In the rows, 128 means zero.
R: several groups of rows, each row roughly a mix of its group's hidden directions:
R (128 x 12):
[[149  91 128  69 108 107 105  80 119 136 164  94]
 [155 148 117 158 140  89 156 180  82 119 161 159]
 [149 123 119 105  98 180 130 141 107 138 204 108]
 [105 169 116 138 133  75 165  95 129  97 155 174]
 [163 153 122 160 136 168 126 164 180  89 159 106]
 [152  70 119 165  88  95 122 102 146  99 100 158]
 [120 107  89 119 139 141 176 198 126 105 116 164]
 [ 93 120 110 127 141  91 139 156 121 143  52 167]
 [154 150 159 193 143 137 136 161 146  98 156 169]
 [161 116 147 172  86 170 160 174 100 110 135 143]
 [129  96 124 141  57 139 107 124  92 115  89 170]
 [147 172 150 122 143  99 205 125 151 133 105 104]
 [122 175 160 120 125 149 129 108 100 135 205 104]
 [171 110  98 114  87 142  68 162 116 166 137 118]
 [130 149 124  89 112 130 176 114 149 157  88  65]
 [ 59 136 127 110 161 124 124  68 134 154 101 109]
 [107 186 162 130 161 114 168 127  85 155 154 148]
 [ 84 152 124 115 154  99 127  84 199 122 107 122]
 [ 72 164 118 128 166 136 101 160  95 123 174 151]
 [111 176 110 148 177 140 122 181 106 158 161 148]
 [ 93 125 137 106 158 146 137 107  91  72  81 164]
 [128  92  90 166 101 125  66 160 147 100 124 155]
 [187 109 134 119 140  66 140  97 169 121 103 139]
 [165 148 140 158 156  99 133 158  88 141 164 184]
 [ 83 124 127 136 167 114 130 123 168 116  52 114]
 [106 166 113 103 192 141  87 111 151 132 166 103]
 [169  98 100 119  99 150 142 129 167  80 177 110]
 [160 118  97 101 131 149  95 186  88 147 170 116]
 [ 76 113 103 141 161 147  64 156 148  95 124 130]
 [141  80 105 144  99  94  85 107 170  86 144 114]
 [ 89 111 136 177 160 160  71 123 147 112  94 141]
 [113 142 156 150 153 118 190 120  93 142 128 190]
 [127 170 169 127 193  86 113 136 105 141 106 102]
 [121 156 145 105 133 145 192  92 148 148 116  70]
 [178 101 126 149 140 147  51 145 120 119 158 119]
 [115 137 153 155 144 190 135 119  95 144 195 131]
 [133  62 104 129  88 151 102 113 135  93  82 117]
 [136 100 115 155 120 183 127 168 156  96 186 132]
 [ 96 135 125 151 122 193 128 120 178 111  80 105]
 [161 135 177 115  92 150 166  94 130 132 175  94]
 [152  63 137 148  62 130 119 124  98 112 144 149]
 [142 139 174 145 114  85 121  68 139 149  78 118]
 [ 91 177 150 139 154 135 162 135 133 134 194 156]
 [165 163 128 125 129 173 151 191 120 159 165 116]
 [ 92 143 107 140  61 136  73 149 150 136 102 139]
 [175 145  95 139 106 157 114 172 100 114 184 145]
 [117 138 106 157 132 169 178 163 110 108 148 187]
 [171 108 138 173 108 123 107 170 118  97 161 177]
 [185 157 161 114 112  89 162 130 105 178 123 114]
 [100 130 113  78 132 101 149  83 128 126  69  92]
 [131 131 107 182  98 178 158 189 114 126 125 131]
 [ 74 129  77  99 148 112  94 139  97 168 103 129]
 [157 104 127 156 144 145  86 146 120  87 193 157]
 [ 93 166 142 195 161 149 143 148 160 127 109 155]
 [153 147 152 145  90 161 157 120 104 118 199 152]
 [127 142 106 102 166  39 115 126 114 118 117 146]
 [128 131 147 111 100 201 135 168 120 151 124  78]
 [146 100 125 161 130 141  63 177 106 110 138 168]
 [168  87 148 147 122 161  78 168 144  88 145 115]
 [176  95 141 146  90 102 146 146  79 103 160 159]
 [160 145 110 153 123  88 173 187  88 120 136 149]
 [116 100 130 165 115 113 116 143  66 110 121 193]
 [157 140 158 139 101 154 201 156  89 150 129 135]
 [119 161 142 135 185  97 158 130 159 121 190 143]
 [125 121 148 145 125 166  47 168 111 117 155 117]
 [115 157 144  75  86 102 126 107  94 182 135 105]
 [184  77 125 134 136 185 148 152 105 111 142 106]
 [136 122 124  68 134 117 126 100 129 166 155  60]
 [190 113 140 142  97  73 141 127 161 134 159 157]
 [123 144 141 121 144  85 148  77 148 148  61 101]
 [ 96  93 119 101 116 146 117  85 143  73  85 158]
 [130 145 140 125 140  96 147  95 140 152  55  79]
 [125 151 115 111 164 153  83 158 123 173 189 127]
 [127 132 126 137 175  88 130  96 113 148  60  91]
 [160 132  99  92 102 155 132 167  90 151 185 115]
 [203 106 123 145  86  97 137 114 121 120 144 169]
 [146 142 152 137 136  89 180 103 194 136 134  97]
 [ 82 128 136 117 113 138 134 126 140 165  45 105]
 [136 147 149 114 164  74 158  75 135 121 171 103]
 [149 143 113  73 135  96 142 125 142 178 160  77]
 [125 112 105 122  87 151  74 170 108 111 165 170]
 [192  87 152 158  95 109 176 129 113 120 117 113]
 [145 144 124 134 123  91 107 100 102 185  61 131]
 [138 113  65 136  85 172 103 173 142 106 125 138]
 [149  93 109 109  99 176 103 170 153  89 167 121]
 [163 122 149 128  44 134 150 140 106 161 123 105]
 [166  95 114 111  69 169 103 162 122 135 165 123]
 [107 157 157  95 102 167 148 135  94 181 140  90]
 [178  96 113 129 109  87  96 117 115 146  65 115]
 [136 179 165 137 166 105 180 147 104 151 160 114]
 [142  75 141 153  60 157 142 125 104 100 105 143]
 [180 106 122 154  97 143 114 172 113 105 187 140]
 [ 91 120  92  74 149 103  82  93 132 152 121  99]
 [127 111 113 134 113 183  94 166  74 145 166 150]
 [101 180 170 132 177 128 165 102 104 137 162 121]
 [ 98 163 151  95 136 140 174  89 141 166 143  82]
 [129 143 157 160 128 112 202 114 103  91  92 143]
 [158 116 198 132 151 137 136  93 115 132 186 111]
 [154 126 143 141 118 176 126 168  66 120 160 168]
 [ 67 163 143 114 148 110 131  98 144 149  77  93]
 [126 152 141  96 129  78 148  83 161 176 149  97]
 [135 151 148  93  98 119 114 121  74 193 154 110]
 [113 109 109 158 108 186  87 174 106 121 112 165]
 [151  78 108 136  70 167  97 147 104 119  96 118]
 [133 171 155 152 171  92 155 152 111 114 108 183]
 [123  86 117 176 102 153  92 138 135 104 117 191]
 [126 128 127 113 113 123  85 115 133 178  63  80]
 [108 130 122 125 178 169 136 164 100 121 171  75]
 [ 78 146 120 154 178 110  98 145  99 140  98 173]
 [104 106 104 115  90 148  96 126 152 159  60  99]
 [150 135 140 116  89 113 133 116  83 182  78  91]
 [106 115  90 104 117 157  57 135  89 150 102 118]
 [130  84 123 169 133 162 144 133 146  62 137 169]
 [121 188 157 126 162  71 161 112 135 153 103 118]
 [128 152 143 103 109  74 152  94 121 174  77 112]
 [ 63 146 123 163 163 152 131 101 131  96  82 137]
 [123 154 130 139 196 109 162 131 115  94 178 153]
 [190  85 111 123  84 134  92 165 100 134 129 119]
 [189 135 142 148 154 110 145 154 103 137 173 178]
 [102 121 159 146 147  73 132 102  87 150 134 185]
 [ 99 144 136 153 144 152  77 170  92 110 172 161]
 [185 134 139 139 107 155  88 154 117 103 187 109]
 [131 122 156  94 153  89 104  58 162 100 128 119]
 [164 104  99  97  79 170 156 141 155 121 150  88]
 [102 146 163 153 142 121 154 115 147 113  52 164]
 [157 153 183 139 152 119 175  97 127 121 184 125]
 [204 105 109 120 111 147 121 126 130 169 102  87]
 [165 110 104 149 123 154  85 194  98 131 159 136]]
one row of each group, then the others: which group is each in?
[ 92 128 144 157 160  77 112  99 128 102  93 179] : <16>
[158  91 126 138  90 176 130 168  97 112 177 141] : <114>
[126  76  95 122 125 119  41 134 137 126 131 129] : <5>

[102 136 121 156 163  65 106 143 105 135 123 187] : <16>
[132 115 134 157 137 162  67 145  93 126 183 159] : <5>
[164 117 128 123 103 163 141 105 117 125 214 130] : <5>
[186 115 152 164  88 145 167 158  97 140 108 108] : <114>
[ 99 181 171 116 140 115 186  99 102 150 139 144] : <114>
[ 86 156 137 182 179 159 117 105 146 102 157 133] : <16>
[122 110 131 120 131 178 166 119 182 109 188 112] : <114>
[133 169 118 141 182 120  81 167 170 107 126 156] : <16>
[149  80 132 131  80 150 100  97 175  89 124 104] : <16>
[108 121 115 123 146  84  96 130 100 178  67 151] : <5>
[124 122 148 112 139 117 173  86 123 136  79  63] : <114>
